rotation ticks, each row followed by its count of ticks:
The counts run from 0 to 297.
[ 13  13 -26 -10 -11 -17  21 -35  -5  33  13  24 -34 -37 -24 -14  19  -9
  26 -13  21  -1   8 -39 -11  -8 -19 -22  -7  -1  25  26  16  15  -4  -6
  -4   5  14   7 -15  26   8   8 -27   4  31   9  -3 -22  10  -5   0  30
  26  17 -44  14 -14   4 -34  14  10 -28  12   0   9  -5]
256
[ 12  -9  15   3 -16 -21  12   8  -2  -7  23  -1 -27 -13  -1 -19  -4  29
  11   7  45 -17  17  -4  12 -34  28  14 -24 -10  -3  18  -3   7  -2   3
  16 -12   9 -19 -35 -15  -5  23 -37  13 -37   1   6 -12   3   5 -10 -17
  32  -8  13 -49  10 -14 -29  12 -29  20  22  -6 -25  10]
266
[  5  21 -16  -9  -9 -27   5  13  27  13  13   0  17   2   3  24 -23  26
  18  18  -6 -38   3  36  25  16  34 -29 -14  -4   9  18  22  14  19 -22
   1 -23  -2   6  36   6   9   3  19  -9  19  19 -33 -11  44  17  -6 -24
 -13 -35 -17 -12   1  -2  14 -36  40  20  23   5  18  10]
233
[ 11 -12  14  16  -7 -18  27 -14 -28 -54  16 -15   5   3 -19  25  18  37
 -32 -12   8   0  20  -8   3 -12 -21 -15  15  -6 -28  41  22  20  -2  -4
 -30 -22   5 -25  -9  -3   4  20 -13  -6   1  10  10 -39 -26  22  -8 -19
  18  -6 -22 -24  17 -11 -10  22 -27  15   9 -10 -18 -26]
131
[ -8 -10  -7   5   8  22  14  -4   3  28  41  20 -12  -1  28 -38 -12  -9
  44  46  -2 -32  11   9  22 -13  19  14 -34  12  14  15  19   1 -31  -1
  24 -15  16  13  -3  -7  -2  11 -12  16  -2   9 -26   0  40  -3 -11  17
  13 -15   1  -7  -2  -2 -21 -22  12   1   8  14  11  29]
237
[  6  -6  -2   8 -15  19  40  13  10 -21  13 -24  11  10  23 -17  -7   3
   1  39 -14 -50 -12  -5  26 -34   4  10  -2   8  19  11  48  -6  -3  16
 -20 -26  -8 -35  21  17   3  28 -12  -1   0 -15  22 -16   3  -7  -8 -12
  -1 -19  12  11 -28 -10 -10 -35  -2  17   4  36  18  12]
152
[ -2 -17  11 -26  32 -29   3   5  -8 -10  45  13  -1  22  -4  13   4  -9
  -8 -14  -7  29 -29  22  19  51   2 -20   8   9  -6  24  20  25 -16 -15
  22 -38 -29  -2  10  12  16   4   8   3  17  -8  11 -41  -9   7  -2  -5
  -2   4 -33  -7 -16   1  27  -2 -21   0 -10 -19 -26 -25]
214
[-16  -1  20  -3  18   8   4   6   0  14  49  30 -32   9  26 -19  -1 -28
  38  -6   2  40   4  -5  -2   4  -3 -13 -31  -7  24  24   9  12   7  31
  16  27  15   9 -20 -14   4   0 -10  17  10   3  -9  13  23 -20   0  32
  29  -5 -15 -32  15   1  -5  36 -21 -15 -15   0 -23   7]
81
[-18  15  -3  -2 -28   4  31 -25  12  23  25 -24   0   2 -18  20 -19 -26
  18  32 -22 -16  26  24  -6   8 -34   7   9  -1  13   2  23   4  -5  12
   0  -3  22   5   5  37 -10 -27  22   1  20  23 -11 -11  32  20 -23  32
  21  -3 -26  15 -13   1   5 -10  26  14 -13  24  53   9]
197
[ 19  17   2  47  15   2  12 -29  13  12   9  11  -2 -20 -13  -7 -20  45
 -14  -1   4  -8   8   6 -38 -15  15 -10   6 -23 -28  61  13  28  36 -30
   1  15  12  -2  23  15  12  15   0   7 -19  32 -16   0  18 -11  -1   8
  16 -17 -24 -20   1   0 -39  25  -7  24  36 -18 -12   5]
261
[-23   3   8   4  -2  13  -5 -11  19  -7  47  16  -1  25  27  20  -4   2
  27   2 -26  -3   7   6  43  43   4 -24 -13 -32   1  37  16  15 -20  21
   5 -30  19  40   9  -6  25   5  19  14  21  13 -14   3  27 -10 -15   4
  13 -36 -11 -19  14   2  -3  14  -2 -11  -2  40   3  -6]
78
[-35 -28   0  27  16  48  10  -2   6   3  75   2 -21  10   6 -19   1  13
 -17   8  -7 -23  11  44   7  21  -2  19  -3  10 -29  21 -19  15  -9  -6
  13 -16   4 -11  -4  -2 -12  -8  24  -6  -3  47  10   7 -16  11 -15  -5
  15 -29 -22   4 -15  30  17 -19 -21  22   9  -3   0  13]
242
[-21  14 -21  22  36  27  22  11  33   5  11 -20  15  -9  14 -25 -24 -24
 -24 -12 -23  15  18  12 -44 -20 -16  13   4  30  11  -8  28  -4  24  20
   3  28  -9 -25 -19  26 -10 -13  -5 -11  11   9  21   4 -12   5  -4  20
  -5  23 -24 -11  -9  11  10  -3  -9  22   4 -14  57  20]
280
[  1  25 -23  21  31 -24  14 -34   6  31   3  23  -9 -19  -9  15  -2  30
 -19 -38  22  10  -3   1 -22   8  18 -26  -9  -7  -1  26  -4   6  22 -33
  21  13  -9  14  12  13  -1  -2   1  -5   4  11 -27 -15  22  -7   8  14
  -1  14 -48  -8  16  10 -19   7  23  -5  14 -39 -19  -6]
259
[ 16 -13  16 -18  45 -10   0  -7 -18 -23  35  13  -7  15   5  12   2 -26
   6 -18 -23  39 -16  17   6  43  -9 -12  14  27 -17  34  35  31  -2  -5
  -8 -25  -2  -5  10  16  41   5  -6   6  27  18  15 -35  -9   9   0   0
   3   0 -32   0  -7   7  18  20 -22  12  -1 -29 -22 -24]
215
[  1   0 -34  32 -10   0  29   7  -3  21   3  -7  -5 -22   7 -10  19  22
 -40 -37   9 -21   7 -38   4 -33  -4 -27 -12   6  20 -22  -7   7  17  25
 -14  34 -12 -14 -13   5 -30  20 -43 -15   8   1   4 -33 -25  -8 -17  -8
  -4  10 -30  12 -16   0  13 -17  -2 -12  15 -24   3  11]
285
[ 11 -19 -12  21 -31  -8  21   1 -11  19  41  -8 -15   4  11   7  16  33
  12  14  36 -36  32 -24  25 -20   8 -11 -16 -17   0   4 -28   5 -21  23
  -4 -12  22   7 -25  -3 -19  21 -21  -6   2   1  -4 -40  -7   7 -34   3
  23 -26  -4  -2  -6 -16   0 -22 -18 -14  18  11  -4  24]
72
[ 27  27 -12 -19 -11  -9  11   7  27 -12   1  15 -15 -16  -9 -11  15   9
  -7 -61  20  17 -18 -33 -14 -15   7 -23 -12  -7  24  -4  -9   8  15  19
   4  32 -19 -13   2 -15   9  45 -38  -2   9   2  46 -16 -19 -21  12 -22
 -24  24 -29  -4 -22  22  -4  18 -12   5   7 -13 -21 -12]
90
[-13  16 -37  23 -13  51  25 -13  33  15  10 -13   2 -12  -8 -35   0  -7
 -15  -3  -1 -32  21 -11 -20 -21 -20  21  -5  -2  10 -18   5 -10 -11   9
  10   7   5  -5 -22  20 -14   7 -15 -21  -1   8  41  -1 -17 -20  -6  16
  -1   7 -22  21 -19  25 -22 -28   4   7  13  33  54  28]
282
[-19  -9   6  39   9  41  18 -36  -7 -14  23  -5  -5  17   7   8   2 -20
 -27  -3 -57  14   9  -7 -16   5 -44   4   7   5   0  30  33  13  -3  15
 -20  -2  23  16   2   4  14   4  -9  -8  -3  42  -4 -14  16  -5 -11  29
  21 -16 -18  24  28  -6 -16  21  -5 -20   0 -18   9 -21]
161
[ 21  24  -3   0 -28 -23  14   3  31   2  -1 -27  -1  12 -15   8 -42  15
 -12  27  32 -50  12  12  13  -8  28  17   4 -24   4  11  13 -12  -2 -15
  17 -16  -1  -1  16  18  12  13 -10   9 -29  -9  18 -17  30   8 -21 -28
   2 -13   9  -1  -8  -3 -14 -23  13  40  37  26  32  -4]
13
[  7  10  25 -16  -2 -18  35 -14 -10   4  21  11 -16   8 -16  -2 -10   8
  17  13  -3 -19 -29  18  -1  -4  14 -16  19   7   7  35  42  -7  15 -28
   3 -12 -13 -18  49  16  15   6  18  18  14  12  -4  18  52   4  25 -15
   8  -8 -23   2 -32   0 -19   4  19  27 -12   9 -17 -10]
177
[ 23  10 -22 -19 -28 -53   9   8  -2  10  -4  -3   1 -24   3  15   2  16
   9 -30  26 -20   4  -9  14 -24  18 -32 -24  17  18 -12  -5  18  31  -2
  -9  15  -3  -8   2 -17  -9  21 -47  -3  11  19 -30 -35  16  26 -17 -32
   0  -1  -6 -13  -7   0  14 -14  21  14  33 -47   0  -1]
230
[ 37  -2 -33  46 -13   7   4  15  31  30   7 -15  13 -19  32   1 -16   4
 -25   1  24 -12  18 -11   5 -23   8  13 -13  -4  12   3  -2   8 -10  30
   5   2  16  18 -15  15   3  21 -39 -11  -9 -19   5 -52 -25  -5 -42  19
  -5 -11  13  -6   8  -6   0 -29  -9  -4  37 -13  12  24]
70
[  4  25 -12 -18  -1 -20  11  -6  35   6  21  -6   3  -3 -20  17 -11 -13
   4   2   8   4  14 -13   9  33 -14 -21   8 -29  18  26  33  16  -8   2
   3  -9   5  12  -3  49  18 -14  12 -11  20 -26  22 -27  -6 -18   0  21
  -7  18 -42  15  -8   7   4 -17   8 -16  -7  43  39   2]
253
[  0  13 -12 -13 -21 -44  19   0   3  16  17   0  11 -12 -16  11 -18  38
  28  19   4 -52  11  15  28  -5  17 -34  -5  -1  11  16  10  17  24 -13
 -16  -2   9 -15   9   1 -11   5  11   1  15  24 -31  -5  36  15 -12 -28
  -2 -29 -25 -14 -21  -1   8 -20  28  20  34  -2  17   8]
232
[ 17  32 -13 -10   6 -19   6 -17  31  25   6   9  10 -13  -9   6   1 -26
   9 -21  11  20   2 -34  -5  26 -12 -24   1 -15  23  14  36  13 -10   6
  18  -4   8  19  -8  50  27 -13 -11  -5  30 -30  15 -47  -6 -30  -3  26
  -1  32 -39  10  -1   4   2  -9   8 -20  -3  22  29  -6]
254
[  6  20  19 -14  22  -7  23  -8  21   6  15  17 -10  15  -8  -6 -21  11
   3  10  -1  -9 -29  28  -1  11  30   1  14   3   5  35  47 -13   1 -45
  20 -26 -24   2  48  29  25   9  23  14  -9   1   7   8  58  -8  23 -15
 -11  -7 -22  -1 -10   2 -23  -3  21  34  -5  12  -7 -11]
178
[-12   1  -7  38  -7  42   6  -4  22 -17   6  -6   0   2  33   7  -6  11
  -5 -10 -32   5  28  15   1 -22 -11  11 -33   3 -12   6  13  11   8  26
 -10   5  25   2 -22 -39   5  15 -14   8 -29  56  -3  -2  15   3 -26   1
  10 -16  12 -32  28   3 -20  22  -8  27  34 -16  14  -2]
106
[  6  13  21 -49  -1 -13 -12  34  29 -41  30   2 -36  25 -13  -2  -7 -12
  20  -3  10  -8   4   9  20  -2  28  10 -33 -19  23   7 -12 -20 -26  24
  36 -13  -4  -5 -17 -31  -5  29 -12  -7 -26 -28  32  -2  13  -2   4 -31
   7 -18   7 -34  -8  14   7  10  -2   1  -4  26   4   6]
53
[ -2   9   0 -15   2 -51  24   6   3  11  22 -31   6   4   5  19 -15 -30
 -14  23 -20   4  13  16 -14  -7 -26 -18   4  18  23 -12  29   2  29  18
  -7  24  -5  -5 -17  12 -20 -17   8  -8  17  -7 -33 -24  32  34 -31  18
  12   5 -21   1  -1 -14  38  -4  13   5 -16 -37  35   2]
195
[ -7   2  13  10  15  12  -4  -9  11 -13  39  13 -28  20 -24  13 -18  34
  -8 -17  20 -14   2  38   1  32  30   7  13 -12 -32  34 -28  10 -13 -24
  30 -17  10  10  16 -12  12  20  14   5 -37  31   4  -1   8   4   1 -31
   5 -27 -17 -14  -2  10  -5  12  -3  33  14 -10 -20 -17]
48
[  3   1  -1  22  -4  24  15  -5  13 -10  23 -36  -8  18 -15   2 -19 -32
 -26 -12  -4  -5  19   6  -4   5 -23   0  21  -4  12  -6   4  28  18  29
 -20  28  19 -15 -14  30  -1  -9 -30 -12  17  21  41 -23 -35  -3 -33   8
   8   5 -27  32 -28   6  29   1 -26  16  11  -2  18   7]
31
[ 29  27 -16 -11  10 -20  35 -18   0 -20   6   1  23 -19  -6 -18   8  20
  32  30  -6 -28  15 -11  -6 -34 -15 -11 -16   5   6  40  56  -6 -18 -11
  -1 -32   9 -10  -3  30  25  30  -9  -3  13  -9  16 -23  18   8  -8   9
   9  -7   1 -26  -1   7 -44 -18  17 -13  18  19  30  13]
97
[ 18 -22  12  19  19 -11  16 -16 -32  20  37  21 -36 -10 -12 -10   1  24
   6 -24  36   7  -1  13 -23  -8  14   2   4   5 -21  24 -29  18   2 -15
  32   3  20   1  -3  -8  10  19 -23  18 -14  28 -20 -18  18   5 -15   2
  34  -5 -11  -4   6  -1 -18  28 -17  24  22 -43 -46 -10]
46
[ -6   3  23 -26 -17 -38  27  -2 -13 -32  -2   3 -24  -1  -2  13  13  -7
  27  -8 -13  14  19 -21  11 -18 -15 -11 -22  -8  23  27  44  -8   3  30
  -7   2  16  -5 -27 -27  10  11 -25  17 -10 -11 -16  -3  42   8   6  -1
  27  -7   3 -40  32 -16 -35  41  -3 -10  -3   6  -3 -16]
136
[ -7   0   7  17 -10  42 -12   3  18 -19  38   2 -30   4  16 -16  16 -25
   7 -10 -30  -5   6 -15  23   0  -5   5 -22 -12  19  16  -3  27  15  49
  -8  27  18 -21 -21 -22   1  31 -30 -10   3  32  40  -2 -30 -19 -11 -11
   1 -20  -9   3 -23  16  17  18 -37 -12  -7   3   1   9]
246
